Here are some points:
[  4   3 -15  16  -4  -8  -4   6   1  13  13   9   4  17 -17 -20 -16  20
  -4   7  -6  -2  29  10  20  25  -1  17  17   6  32 -16  -8  -3  21  27
 -10   3  20   0 -11   1 -16  -4   1   1  -6   3  -2  19  25   9   8  18
  43  27 -14  23  22  -5  12  19   9 -10]
[ 21  33 -29  39   4 -40 -22 -56 -16 -15   2  50 -28  30 -38  41 -21   4
  54 -45 -39  25  62  10 -28   1   1 -46 -20 -32 -43  19 -42  14   1  23
   1  -2 -23  33  29 -43  -1   3  42  51  -5 -10  21 -56 -64  -4  46   5
 -41   4 -30  62  47   0  13 -27  -9 -52]
[ 10 -14  -1 -10   3  24  27  17  10 -11  28 -53 -13  -4  -3 -39  35 -33
 -17  15 -22  -7  -2 -18  34  22  27  18   0 -12  11   6  28  -9 -14  -6
   9   0   9 -27  14 -12  25  10  -8  -6   4  15   2  56   5 -17   2  13
  23  17   7 -47 -19   4  -9   4   2  -2]
[-111  -25   34  -35  -23   99   13    9   13   19  -32   59   47   43
   -4  -52  -56   -6  -48   65   29   48   18  -69   33  -29  -75   44
   23   17   -1  -61  -43   47   20   -3  -39  -13   87  -45  -71  -52
   -6  -19  -31   -9   19   14   31   -8   59   -1  -15   36   75   23
  -42   -3   -5  -11  -43    8   -1   47]
[  42    6  -75   -4  -25 -106    9   18   34 -118   44  -90  -29  -18
   30  -25   93   18  -60   34   25  -88   17   33  -44   40   92   40
  -12   50   57   17   21    2   31  -22   34  -15  -99  -25    9   31
   62   59   51  -13  -39  -48   -3  -16  -28   26   -4  -34   -2   -2
   44  -73   -6   22   -3   -6  -34   30]
[ 28  30 -33 -12   8 -56  14  33  -7 -34  30 -20 -43 -22  53  20  63  25
 -25   3  50 -74  32  48 -27  20  94  40  -8  30  67 -12  99 -15 -47  -5
  25 -27 -26  64 -15  68   3  32  62 -32 -63 -15 -32  35  41  34 -54 -14
  -5 -49  85 -47 -15  35  85  -8  17  33]
[ -3   4  17  41  61  19  -7  19 -43 104   5 -16 -21  57 -46   8 -26  27
  53 -48 -53  48  -9   7  37  -2 -36 -23   7 -28  13  32  26   0  15  68
  13   1  58  51  44  -8 -19   9 -27  49  12  41 -21   6  12  -1  29  27
  -5   0  -7  62  -2  -4  29 -14  46 -51]
[  9  -9   0   6   4   1   4  10   2   9   3   3   2   4   2 -15  -1  -6
   1   6  -9 -12  -7  11  16   9   6  12   7  -3  16  -6  11   4   3  10
  -7   5   2  -4   1   9  -7   7  -1  -5  -2   2  -6  23   8  -3  -3  -1
  17  13   6  -2   6  -8  11  10  10  -5]
[-13  -3  -3  -4  17   3   9  11  -8  27  -2  16  -3   3  11  18  -4  15
 -19   7  25 -19  -8   7 -10  -7  11  19  20  11  38  -7  20  33 -11  18
  11 -14  21  26 -15  22 -10   5  12   8 -36   3  -1   8  31  15 -29 -12
   3 -15  49  -4 -10  14  32 -17  10  31]
[  40  -13  -59  -22  -45  -71   -2   12   44 -106   40  -61  -29   -2
   33  -37   71    1  -55   25   40  -42   17   35  -63   50   74   42
   -2   33   53   34    2   10   48   -6   14  -28  -75  -27    0   -7
   60   44   22  -22  -18  -40  -12   -7  -42   22   -8   -1    3    9
   48  -61   18   18  -19  -43  -21   18]
[-13   9 -25   6  14 -30  23  13  -8 -12  10 -24  -6  -7  27   8  42   3
 -39  31  30 -36 -12  18 -26   1  48  31  13  26  37 -25  48  -7 -32  -7
  41 -10  -3  46   2  27  -3   2  25 -15 -48  -3  -6  13  43  33 -51 -41
  -5 -51  66 -40 -32  19  56   1  12  34]
[  5 -16   5   6 -14  15  15   2  -3  15   9   0  10 -10  -8 -20 -12 -14
  -7   9   8 -34 -20   5   8  -2  -9 -12   4  -9  29 -28  -9 -26 -29  -4
 -17   9  16   1 -15  29   8 -12  -4  -5   6  18 -13  38  41 -16 -23 -10
   4 -19   9  -1  -9  -6 -14  38   7  11]
[ -25   26  127  -57   21   60  -47  -37    4  119  -68  -72   49   16
   62  111  127   38    2  -41  -34   53 -127   48    0  -34  -20  -51
   30    3 -107   42   76   -7  -99  -98   28   98  -62   -4   63   28
  -31  -82 -127 -123   91   -1  -72    1  -57  -35   31  -10  -60 -127
  -49  -30 -104  -22   39   21   14  -10]
[  -4  -46  -39  -18  -26  -32   -5   16   45  -79    3  -24    1   40
  -22  -93  -28  -14  -30   30   27   43   40  -40   -1   20  -10   21
  -23   -2   11   43  -98   16   87   27  -51  -18  -26 -101   16  -86
   60   56    0   62   34  -22   38  -41  -50   -2   25   62   29   91
  -31  -14   68    4  -85  -50  -27  -11]
[ -8  47 -30  23  45 -34 -25 -66  14  51  -8 -28 -29  83 -17  38  20  40
  29  13 -36  20 -56  14 -54  57  30   0  53  17   4  47  36  72  79 100
  17   2 -20  21  10  -6 -28  28  -7  11 -60 -15 -37  -6 -36  37  -1 -29
  16  -2   7  36  28 -13  84 -35  13 -13]
[ 24 -21 -31  -1  19 -24 -17  18  24  -7  13 -59 -18  28  16 -27  29  26
 -26  44  20   7  -3   1  -7  43  47  31  21  23  35  17  20  43  14  32
  22   6 -14 -15  36 -10  28  31   8  -4 -15 -15 -14  -5  -3  26 -14   3
  26   9  20 -40  -1  12  27 -29  19  35]
[-34   1  23 -22   2  26 -26  -4  44  39 -13  23   0  42 -49 -31 -16  29
   2  35 -50  18   9  28   0  31  -3   7  53  19  42 -22  29  29  89  52
 -49  -4  34 -23 -34 -15 -21  15   1  -9 -22 -30 -15  24 -12   8   1  28
  79  38 -32  45  34 -16  33  51  29  11]
[ 29  -3  30  11   5  -5 -13  13  12  21   6 -63  29   1   5 -13   9 -13
   5  -2 -28 -18 -71   3  26  35 -12   1   9  -3 -30  -5 -13 -32 -31 -21
 -11  42 -43 -44  30  10  13  -1 -50 -19  46   6 -31  24  11   6  15 -25
 -30   3 -33 -16  -3 -26  -8  38  -2 -21]
[-24  25  10   1  16  12 -13 -22  -6 -14 -33  24  19  18  35  67  30  44
 -13 -28   5  31 -38   4 -40 -10   0 -33   2  40 -47  16 -22  57  25   7
  -2  -6 -25   1  -5 -18  -1 -21 -15  -8   5 -30   3 -67 -32  11 -10   1
 -30 -27 -18  16   6   4  18 -43 -27  -3]
[  12  -89    9    0  -50   99   70  101  -21   64   30  -37   10  -16
   19 -108  -89  -53   -1   16   44   55    6  -93  107  -61  -71   90
    1  -51   87  -65    6  -58  -80    6   -8  -36  127  -14   -3   24
   25   -3  -17  -14   70   94  -38   96  127  -20  -87   97   52    7
   46  -37  -41   34  -64    7   72   39]
[ 14  20  -8  -3  11  12   6 -28 -13 -43 -13  12 -36 -16  14  28   5  -1
   2  -1  25  39  35 -39  -8 -32   8 -18 -31 -12 -46  11  -3  16 -14   4
   5 -23 -18  10  19 -11   0   2  22  29 -12 -11  15 -38 -31  -6   5  19
 -35  -5   2   7  11   7  -1 -57 -12 -20]
[ 15  71  34   9  54  17  23 -66 -48   9 -34 -31 -33  -6  36  97  46  -5
   7 -41  15  17 -38 -28 -19 -36  20 -54 -27  -7 -99  27  45  12 -73 -21
  46 -12 -44  61  47  14 -50 -37 -28   6 -29 -10 -11  -3  -2   5  19 -47
 -82 -70  25 -19 -50 -25  44 -59   3  -6]
[ -1 -15   7 -10  -2  27  23  -1  19  19   6  21 -34 -12 -33 -12   9 -35
  -5  24  -9 -16  15  12  15 -22  12 -11  17 -16  26 -24  21  -2 -10  11
   1 -10  17  -4 -14 -16 -16 -14  22 -14 -11   3   9  29   8 -27  -7   2
  28  -5  -6   7 -22  11  -7  24   3  19]
[-20 -28  -1   5   6  12  19   1 -19  24  -8   4   3  19  -3  -1 -26   3
 -14  20  25   0 -12 -24  -2   2  -6   8  12  10  20 -20   8  23  -1  28
   6 -20  41  22 -12  -1 -16  12   8  12 -22  10   2  13  31  14 -28  -4
  15  -7  32  -4  -8   2   6  -8   9  21]
[  9  34 -12  30  36 -69 -23 -20 -29  29  -1  54   3 -14 -14  54  24  38
   8 -28 -22 -94  -6  64 -19  36  57 -25  18  34  50 -15  49  -2 -19  10
  23  14  -4  80 -25  41 -51 -13  29   0 -59 -21   1  18  24   9 -14 -49
   5 -28  45  31  10  -5  95  32  -8  15]
[ -16  111    2  -48    9   59  -24 -120    5   -6  -86  107    4   24
   24  127   36  125   32  -31  -28   89  -23   -7  -94  -42  -40  -67
  -16   26 -104   46  -41   60   68    6  -15   33  -57    9  -34   -4
  -44  -73   -5    6  -24 -100   25 -127 -105   18   46    9  -66  -34
  -73   68   -1   -6   55  -47  -45    8]
[  42  -14  -82  -17   -1 -117  -29   14   53 -121   10  -77  -23  -11
   23  -32   84   10  -62   31   30  -68   17   44  -60   81   94   44
  -12   65   64   46   14    4   45    6   27  -17  -94  -36  -12    0
   40   61   19  -15  -59  -63   -1  -29  -44   18  -17  -44    0   37
   64  -62   36    9   -5  -10  -23    8]
[  5  -6  -7   9   9   1  -3 -20  -7   5  -7  20   6  49 -13   9 -19   6
 -13  12  11  33  10 -27  -8  -2 -11  -9 -15   7 -16  23 -27  29  23  30
   3 -17  -8  -1  -3 -26  -5   7   0  18 -10 -11  30 -13 -13  11   1  10
  -3  27  -7  10  17  -7 -10 -26  -4  -6]
[ -51    5   50  -49  -51   33  -30   -2   31  -21  -37  108   39  -42
  -28    6  -13   -5   19  -66  -44  -24   11   41  -23  -59  -55    0
   -4   15  -24    1  -50  -39   67  -62  -68   35   -1  -56  -89   -3
  -28  -54   15  -25   28  -44   29  -51  -96  -27   62   12   16   31
 -104   59    1   24  -69   68  -38  -10]
[  2  -6  -6  12   1 -24   1   1   8  -5   4  -3  -9   0  -9 -13   2  -4
  -1  -4 -14 -14  -3  15   3  17   8   2   5   0  14   3   0  -2  13   4
 -11  -1  -5  -7  -1  -1  -4  12   1   5  -2  -3   2   6  -7  -1  11  -8
   9  16   0  11  11  -9  -5  18  -3 -14]
[ 12   0  -9  10  13 -57 -61  -5  28 -59   6  46  51  33 -27  -4 -31  35
  10 -40  -8 -33  45  52 -18  34 -16 -17 -25  15 -35  33 -66 -13  43  15
 -29  57 -68 -10 -11  -4  18  29   6  20   8 -60  49 -72 -43  17  28  -6
 -10  58 -59  65  69  -4 -30   7 -35 -22]
[  8  29  39  22  23  38  -9 -37 -53  57 -12  10   3   7 -10  76 -17  10
  62 -55 -54  75   0 -25   4 -23 -25 -60 -34 -42 -86  24  -4   8 -30  -6
  23  26   2  41  58 -26   5 -43  -6   4  37  15  16 -44 -51  -5  47  18
 -50 -32 -49  49 -27  10  15 -21  15 -28]
[  7  11  12 -11 -19   6  17   4 -21  -6   6  32  -4 -40  14  28   1   1
   5 -27  17  -3  15   1 -20 -44  -7 -18 -22  -7 -19  -6  -7 -20 -51 -30
  11  -7  -6  22   9   9  27 -25  13 -10   8 -11   7 -18   0 -25 -13  19
 -22 -36   7  -6 -12  11  -6  -6  -7  13]
[  5   7   5   3  14 -22 -27 -30   9   2 -15  13   7  23  -6  15  13  19
   1 -18 -14  -3 -16  20 -17  19   5 -25   4  11 -10  20 -12  18  24  12
  -5   7 -31  -6   0  -2  -5   2   0   5  -6 -22   1 -20 -35   3  17 -23
  -7  13 -16  19  21 -12   8   1 -18 -10]
[-23 -33  27 -46 -23  18  -9  49  26   3 -29   0  49  20   9 -28 -17  19
 -32   6  24   6 -78  -5  -5  -6 -29   2   9  23   5   7 -31  11  29  -9
 -19  19  -6 -50 -16  18  18   8 -34 -11  19 -19  -7  -6  -3   8 -10  31
  26   6 -11 -22   6  -2 -39 -24  -7  32]
[ -5   3 -44  -7   7 -41 -17  -1  41 -26   1  -3 -14  37  18 -19  40  24
 -34  51  19  -9 -18  11 -42  75  46  46  38  31  52   9   2  37  50  39
   9  -5 -22 -10 -25 -18  -1  42  14   8 -42 -45   2 -17  -2  32 -17 -28
  23   9  18 -14  32 -14  24 -19   7  26]
[ 48   6 -50  47  20 -42  11 -15   1   5  28 -50 -36  38 -11 -18   9   7
  31  -3 -23  11  16   7   2  54  35  33  11 -24  26  36  30  15  28  62
  16  -8 -20  27  45  -8  14  32  11  30 -18  11 -20  29   2  31 -18 -12
   3  18  42   4   6  13  46 -24  21 -28]
[-61  36 -23  43  36 -13 -98 -69  43  90 -55 100   9 127 -70  33 -60  83
  34  37 -28  75  -8   2 -63  82  -7  17  42  41   9  38 -40 103 127 127
 -78 -17  56 -10 -45 -79 -55  25 -30  29 -48 -33  30 -37 -57  50  50   1
  78  61 -55  95  92 -10  58 -45   4 -15]
[ -29   11   67  -45   36   77   56  -24  -30  103  -15   22  -63  -74
  -10   41   91  -60    2    7  -36  -69  -16   70   30  -87   51  -42
   23   -2   29  -25  127   24  -67    6   40  -42   63   40  -40    9
  -65  -25   -9  -35  -48   37    0   99   11  -85  -19  -41   32  -49
   94    4 -103   19   40   23   40   26]
[  33   70  -12   40    2  -18   20  -26  -96    5   37   55  -32  -23
    1   84   -7   54   56  -43   21   22   51  -27  -28  -22  -28  -30
  -36  -71  -63   -9  -16   -7 -102   52   75  -50   15  124   73    3
   12  -43   52   80   11   47   16  -75    5  -17   15   18  -92  -87
   37   42    5   17   50  -59   23  -16]
[  45  -81  -48  -97 -127   46   71   81   -6 -127   32  -86  -18 -127
  107  -75   34  -40  -16   24   39   49   65 -110  -29  -99  -27  -27
 -127  -10  -61   28 -127  -70  -17 -120  -10  -25  -62 -127   25  -40
  127   11   10    7  105   -8   46 -118  -69  -17   14  107  -48   37
   -6 -127  -11   51 -127  -99  -74   36]
[ 10 -40 -48 -10 -20 -48  -2 -23  56 -21  22   3   3  -4 -37 -60  14   1
 -22  26 -34 -52  66  11  54  50  44  39  53  16  75   6 -41  -6  93  42
 -45  13  11 -67 -38 -36   1  58  -6  26   3 -40  37   9   6   4  10 -24
  40  77 -36  40  46 -31 -20  87 -31 -33]
16 more points follow, each with its number after it:
[ -67  -24    6   10   53  -26  -64   -7   45  121   14   87   57   83
 -120  -11  -47   46   21    7  -82  -62    3   57   21   50   -2    2
   48   10  114  -13  -21   56  127   81  -56   44   43    3  -65  -32
  -61   33  -15   10  -66  -26   24   24   13   51   51  -34   98   74
  -47   92   40  -20   66   67    2  -15] 0
[ 22  17   0  54  17  -3 -34  -6  23  56   5  -3  20  30 -21 -21 -65  27
  40 -21 -82  10 -21  37  66  77 -12  -1  36 -17  13  16  10  -3  77  51
 -44  54   5 -19 -16  20 -21  13 -38  19  22  -5 -12  11 -22 -16  29 -18
   3  61 -40  94  41 -66   9  77  22 -85] 1
[  21  -30   18   58  -30   27   -8   39  -21   60   25    2  -11   -6
  -20  -58 -104  -46   47  -42  -22   51   42    5   63  -14  -57   37
  -24  -53   13    4   -6  -66  -24   12   -9   -2   49   18   40   -6
  -29    8    2   15   51   56  -20   60   34   -2   -4   29   -7   37
  -37   15   -6  -23  -33   45   31  -44] 2
[ 29 -21 -20 -20 -16 -23  10  23  -5 -68  11 -22 -13 -17   5 -25   4 -14
   0 -24   5   2  34 -15   1   0   1   2 -46  -8 -15  27 -42 -11   1 -16
  -6 -11 -28 -25  24 -28  54  26   2  27  21 -19  17 -30 -30 -10  10  35
 -17  26   8 -20  21  11 -52 -36 -18  -8] 3
[-29  37  43   1  34  65  -5 -27 -50  47 -50  54  46  11   9  91   9  52
  37 -31  -7  41 -56   7 -22 -41 -25 -78  -9   1 -59   2  -7  50 -24 -11
  24 -14  13  51   4   9  -8 -38 -35 -29  -9 -14  -8 -49  -6   1 -11   2
 -21 -50  -3  27 -17  24  35 -35  -3  12] 4
[  -3  -17   83   -8   45   52  -19   13  -57   92  -33   -5   29   60
   16   33   -6   11    9  -18   23   73 -105  -79   32  -38  -57  -64
  -43  -43 -102   41  -10   39  -23   -7   28   16  -16   -5   78    4
   12  -16  -37    0   51   20   11    8  -18    3    8   24  -58  -58
  -12  -34  -36  -12   -4  -37   33   -3] 5
[   2  -22   41   42  -10   75   38   33  -23  114   16   11    6   -5
  -15  -32 -127  -64   61  -39  -51   73   24  -34  112  -41 -103   44
   -1  -95    4  -23   21  -53  -28    4  -21   -5   86   40   21   33
  -57  -14    6   18   53   95  -14  104   51  -10   -5   58    8   32
  -13   68   -8   -6  -11   41   44  -58] 6
[-22 -49  -1  10 -38  11  41  53 -21   3  23  58  51 -32  -6 -24 -54 -18
 -51   7  20 -90  -6  18  74 -16 -15  22  16   6  58 -74  -9 -49 -57 -42
 -40  11  67   7 -64  45 -18 -20   2   0  18  28  16  42 105   7 -24  -3
  50  16  22   7  24   4 -32  66   1  12] 7
[ 27  -9   0  17  -4 -25  -2  16 -22  10  14 -21   2  -3   0  15 -15  -5
  15 -25  -2 -21  -4  12  16   4  -7 -18 -24 -15   9  13 -18 -22 -22  -2
  -3  11  -2  14  19  13  11  -1  -2  10  23  19 -20  18  14 -17 -17   2
 -18  -5   7  15  12  -9 -13  -4   6 -13] 8
[-112   95  -11   -7  -54  -83  -62  -12   -2  -22  -45  127  124 -105
  -28   83 -127   46   29 -105  -68 -127   89  127  -11  -19 -101  -38
   34   29   31  -46 -105  -39   32  -46 -127   75   12   92 -127  127
 -127  -74   10   53  -45  -93   81  -91    6  -51   65  -98  -20   99
  -43  127  127  -35   18  127  -67  -50] 9
[-25 -28  41  -2  -2  52  11  15   0  25 -11 -49  37  13  32 -27  -4 -35
 -29  35  27  12 -89 -16  46   3 -20  18  11  12 -15 -27  13 -24 -28 -36
 -20  38   2 -44 -10   9 -12  -9 -64 -49  38  28 -41  68  39  20 -16 -15
  16  -8  11 -43 -27 -31 -34  31   5  11] 10
[ 18 -10 -21  -8 -39 -23  -1  20   3 -71  12 -14   2 -14  11 -38  -5   7
  -8 -14  11   5  40 -14  11   0  -6  23 -41  -4  -2  19 -57  -6  21 -10
  -4 -13 -26 -35  23  -3  57   9  20   5  29  -7  21 -49 -23   2  15  48
 -20  26 -16 -34  23  16 -59 -47 -15 -10] 11
[ 17  31  17  -5  12  -8   9 -29 -23 -15 -18  14  -3 -13  27  47  12   9
   6 -34  11   9 -17  -4 -12 -23   4 -34 -32  -9 -51  14   9  -2 -35 -19
  22  -2 -34  28  23  22  -8 -20   7  -5   0 -20  12 -16 -18 -13   0  -8
 -44 -33   3 -11  -7  -9   9 -29 -10 -19] 12
[  23   35  -25   18   58   35   83   -3  -53  -31   21 -119  -59  -25
   81   35   94  -13    2  -11   60   83  -14  -77   -6  -58   18    7
  -36  -15  -77   59   65   24  -36   12  116  -48  -16   47  102  -15
   18   15   17   -2   -1   50  -14  -10    7   14  -33   21  -60  -59
   75  -92  -51    7   -5 -127    8    2] 13
[ 14  -2  13   5  -8 -20  -9   2  -3  -4   2   6  27 -15   8  16  11   8
  -8 -27   6 -42 -39  29   4   4  -3  -2  -1   9  -3  -5 -10 -25 -19 -30
  -9  27 -29   1 -10  28   4  -3 -16 -11  17  -8 -14  10  13  -2 -12 -14
 -12  -1   4  -8   7 -11  -7  39  -6  -6] 14
[ -6 -31  32 -14   4  33   9  27  19  15  -6 -44  27   2  36 -18   5 -27
 -36   9  12 -15 -89  -1  42   6  -9   7  10  11   2 -11   6 -19 -32 -42
  -1  43   2 -38   5  41   5  -4 -51 -44  46  13 -34  46  34   4  -3 -14
 -15  -6  17 -50 -27 -17 -13  31  -1  14] 15
Which three of these numbered points are nearest to each point below by angle, seen from the average point of the first points? Their numbers follow each, nearest first.
[ -9   5  -2  -1 -14 -45 -43   2  12 -26 -24  41  25  18   3  21 -14  30
  14 -19 -20 -19  21  21 -23  16 -18  -6  13  18 -20  21 -45  -6  29 -18
 -31  18 -19   8 -17   9  -7  10 -15  14   5 -38  29 -40 -43   1  12   2
 -11  28 -44  34  52  -4 -13  18 -16 -20] > 9 1 0
[-20 -33  13   3  -1  -4  22  24   0  25  12  44  36 -37   8 -12 -47 -31
 -11  25  23 -82 -32  24  42 -26  -7 -19   2 -27  50 -58 -18 -52 -80 -33
 -13  17  53  17 -49  60 -20 -27 -12  -5 -16  31   8  57 104  -1 -34 -45
  -6 -23  40 -24   8  13  -2  49  13  39] > 7 14 15
[ 21  22  24   5  23   6   3 -36 -43  -9 -25  -3 -22 -36  29  62  34   0
  15 -47   5   9 -22   5 -36 -41   4 -51 -37   7 -80  34  16  -6 -44 -30
  31  -3 -44  28  38  23  -6 -20  -8 -12  12  -3  -6 -29 -23 -18  13  -7
 -63 -36  15 -11 -29   5   6 -37 -18  -8] > 12 4 13
[  15   30    5  -10   34  127    9   30  -85   26    2  -67  -20   94
   17   11  -38   28  113  -39   -9  127   49 -127   29  -44  -93    7
  -30  -32 -127   29   -8   51   28   62   43  -36   83  -24  127  -61
   25    7  -40   38  127   79    6  -63   -7   -9   22  127  -17    5
  -67  -25  -59   11  -43 -127   66  -32] > 5 13 6
[-15 -41   1  23  -2   9  12  34  12  50  33 -34 -17  -2 -20 -60 -19 -20
 -11   0  -8 -36 -18   2  58  32   4  50  34   0  74 -48  48 -27 -19  23
  16  36  50  10 -10  22 -11  12  -8 -19  -4  30  -9  63  52  -6  -9   1
  48  13  34 -13  -7 -15   5  30  26   8] > 7 6 10
[  95  -12  -47  100  -31  -99    1   17  -20   43   89   28  -42   13
  -78  -51 -127  -22   88  -73  -53   -7  102   16   85   44  -44   23
  -21  -90   22   -2  -47  -81    4   48  -26   -2   60   75   16   -6
  -29    5   38   85   48   81  -12   68    7    0   25   30  -11   67
  -40  117   74  -34   -3   88   55 -109] > 2 6 1
[-33  17   9 -11  -1  -3 -23 -33  35   8 -12  18   2   1 -29  11  35   6
   7   2 -41  -6   4  30  -6   3   9 -15  19  11  -6  -3   7  12  36   2
  -6  19  -5 -29 -28 -27 -14 -10   5 -16 -13 -18  14  -7 -50 -13  31 -15
  25  19 -46  30   0  -3   3  34 -26  -8] > 0 9 1
[ -34   -6  -82   38  -12  -20   38   28  -61   60   17   55   -7    6
   28   27  -37   55  -23   60   92  -55   79  -16  -25   -9   55   78
   24   67  114  -63   14   48    5   80   34  -58  117  108  -72   49
  -26   -4   71   10 -118   12  -31   45  127   55 -101  -40   55  -46
  127   20    5   29  115    4   42   61] > 7 0 6
[  37    7    4   36   35  114   28  -10  -63   23   13  -36  -61   59
   21    7  -52  -43   48  -25  -17  127   39 -127   23  -59  -55  -52
  -70  -95  -70   73  -46   30    6   57  -20  -74   30   16  127  -98
   29    9   -6   73   65   52   22    4  -69  -13   24  107  -52   32
   -1  -23   35  -30  -45 -127   21  -78] > 5 13 6
[   5   11   15    7   -5  -19  -81  -54   77    9   -5  -58   23   58
  -29  -32   20   -4  -11   24  -56    2  -69   34   25  114  -10  -16
   53   -5  -39   17  -28  -16   62  -22  -40   91  -70 -100    0  -40
   -1   28  -73  -40   50  -29  -41   -8  -64  -10   85  -46   21   58
  -90   31   45  -70  -26   92  -22  -49] > 1 0 10
[  60  -12  -15   59  -26  -51   -7   62  -45   11   62   30    5  -33
  -50  -52 -102  -15   65  -66  -20  -13  103   39   63   53  -15   39
  -34  -72   40  -21   -2  -85  -37   17  -15  -14   13   53   30   15
  -20   38   35   48    3   31    2   47   43  -41   -8   47  -17   54
  -21   78   51   -8   -4   56   23  -74] > 2 8 6
[  53  -13   29   -5  -13  -69  -49    9  -16  -14    3    2   56  -56
    1   33    8   19   25  -78  -16 -116  -80   85  -14    4   11  -54
  -17   15   -8  -17  -26  -64  -71  -75   12   64  -62   16  -16  111
   19  -12  -18  -20   22  -10  -29   -2    0  -43    7  -59  -62  -30
    7    0   20   -8   -6   97  -25    1] > 14 8 9
[-25  32  34  -2   8  41  15 -49 -49   4 -31  43  12  36  15  79   9  45
  -1 -24  13  56 -37 -23   8 -27 -40 -38 -32   8 -56   5 -22  44   0   5
  -5 -19  12  38   5 -15 -22 -41 -23   2   7  -9  -1 -28 -19 -18 -15  30
 -25 -30   8  25  26  -1  15 -63 -36  -9] > 4 5 12
[ 15 -20 -12 -14 -32  12  22  33 -14 -64  12 -21  -7 -34  21 -17  15  -9
  -8  -9  33   8  28 -32 -16 -36 -24  -4 -50 -11 -14   9 -60 -25 -17 -45
  23 -30 -28 -28  29 -10  58  -4  -2   3  33  -5  23 -33 -12 -12  -4  48
 -21  -7   2 -49   1  35 -73 -47 -11   8] > 3 11 13
[ -11  -27   19   27    5  -35  -96  -40   94  -14  -20  -45   36   60
  -26  -56   16  -21   -3   34  -65   20  -83   16   22   87   -2  -18
   17   -1  -32   14  -46  -11   64  -12  -70   86  -75 -127   27  -25
   -3   21  -83  -43   50  -22  -27    3  -33   -8   66  -27   13   69
 -104   12   49  -58  -48   74  -24  -42] > 1 10 15
[ 34 -20  17  21  21  -8  -4  20 -32  14   6 -49  20  21  33  23  19   6
  -8 -33  12   8 -56 -14  15  16  -4   0  -9   4 -26  26  27  10 -27   8
  21   8 -33   8  51   4   7   5 -46 -14  19  21 -25   7   4  14 -24  -2
 -19  -8  33 -44  -9  -6   7 -39  15 -11] > 5 13 15
[ -32   47   31  -29   13   64  -56 -126  -16  -17  -81  110  -22   55
   15  127   34   86   11  -14  -20  117  -16  -39 -103  -55  -51 -126
   -4   35 -127   61  -69  127   67   33  -77   10  -76   17  -43  -92
  -13  -26  -35   32  -58  -92   28 -127 -124   11   41   19  -34  -31
  -85  111   65  -35   16 -109  -71  -13] > 4 12 5
[ -38  -30   69   60    8   46 -109   -8   44  127  -14  103   82   64
 -117  -41 -127  -25   80 -104 -121   41   -1   82   78   24 -109   -5
   43  -37   11    8  -49  -35   77   26 -106   64  111   -8  -46  -20
  -80   -2  -91  -12   76   62  -34   63   17    3   47   10   50  122
 -123  127   78  -70  -18  103   34  -97] > 1 0 2
[-18 -22  25  37   1  30  25  31 -27  74   1   6 -10   5 -15 -29 -87 -48
  30 -16 -25  48   0 -34  61 -32 -58  20  12 -39  -7 -20  22 -11 -23   5
 -18   1  56  19   9   5 -39  -8  -3  14  19  70 -17  69  37 -14  -3  38
  31  21 -14  40  -5 -14  -8  22  33 -35] > 6 2 7
[ 47   7 -53  45  16 -64  24  17 -25  -4  55 -85 -47  31   8 -13  24   5
  10 -17   9  15  60  -4   5  45  46  56 -24 -17  11  46  37  17   6  68
  59 -30 -24  48  90   0  40  54  26  31 -10  39 -22  20  -7  45  -9  -5
 -38 -11  60 -24 -18  38  46 -46  42 -22] > 13 8 3
[-16 -10  26  -9  -4   8   6  27  12  14  -7 -48  18 -15  26 -10   9 -17
 -39  -7  11 -18 -89   9  28   8 -12  10  25  11 -14  -9   6 -31 -58 -55
  -9  47 -17 -45  -7  32   3 -14 -64 -41  33  23 -26  56  46  -3 -10 -35
 -22 -16  12 -33 -21 -21 -29  43  -1   9] > 15 10 14
[   7   10 -100   42  -28  -52   67   28  -61  -75   44   55  -16  -38
   17   28  -53   30  -28   19   74  -69  104  -36  -19  -18   19   20
  -44   13   62  -52   -9   23  -17   37   21  -67   39   66  -15   43
   14   23   80   69  -83   -6   51  -43   65   27  -62   15   -3    9
   92  -34    6   48   23  -53   -4   28] > 7 11 13
[  46  -17  -75   21    2  -29   50   58    0    1   60  -98  -79  -10
   -6  -99   27  -38   -6   77   69    0   64  -42   10   32   77  113
  -28  -20   96  -24   99   -5   -3   43   72  -63   37   20   64   48
   64   57   85   30  -72   18  -20   42   61   25  -37   17   32  -32
   57 -127  -56   40   40  -68   86   48] > 13 11 2
[   0   43   -1  -17    6  100  127  -32 -120  -59    8    8  -59  -47
   55   96  -11  -37   10  -20   84  121   90 -127    0 -127  -35  -10
  -65  -34 -127   27   12   70  -72   11   30  -93   82   59   70  -26
   21   -5   45   45   16   44   33  -61   43  -41  -30  121  -79  -66
   32  -45  -66   73   -8 -127   11   -3] > 13 12 5
[ 29   1 -11   5  -4 -26   9 -11  -5 -17  13  -6 -24 -40 -11  10  25  -9
   1  -4   0 -53  25  22  -7  -5  37  -9 -10  -4  24  -3  15 -21 -34 -12
  21 -12  -6  16   2   7  10  -7  30   4 -19   7   7  17   8 -19 -14 -22
  -6 -17  23 -15  -9  13   5  21  -1  -2] > 8 14 7
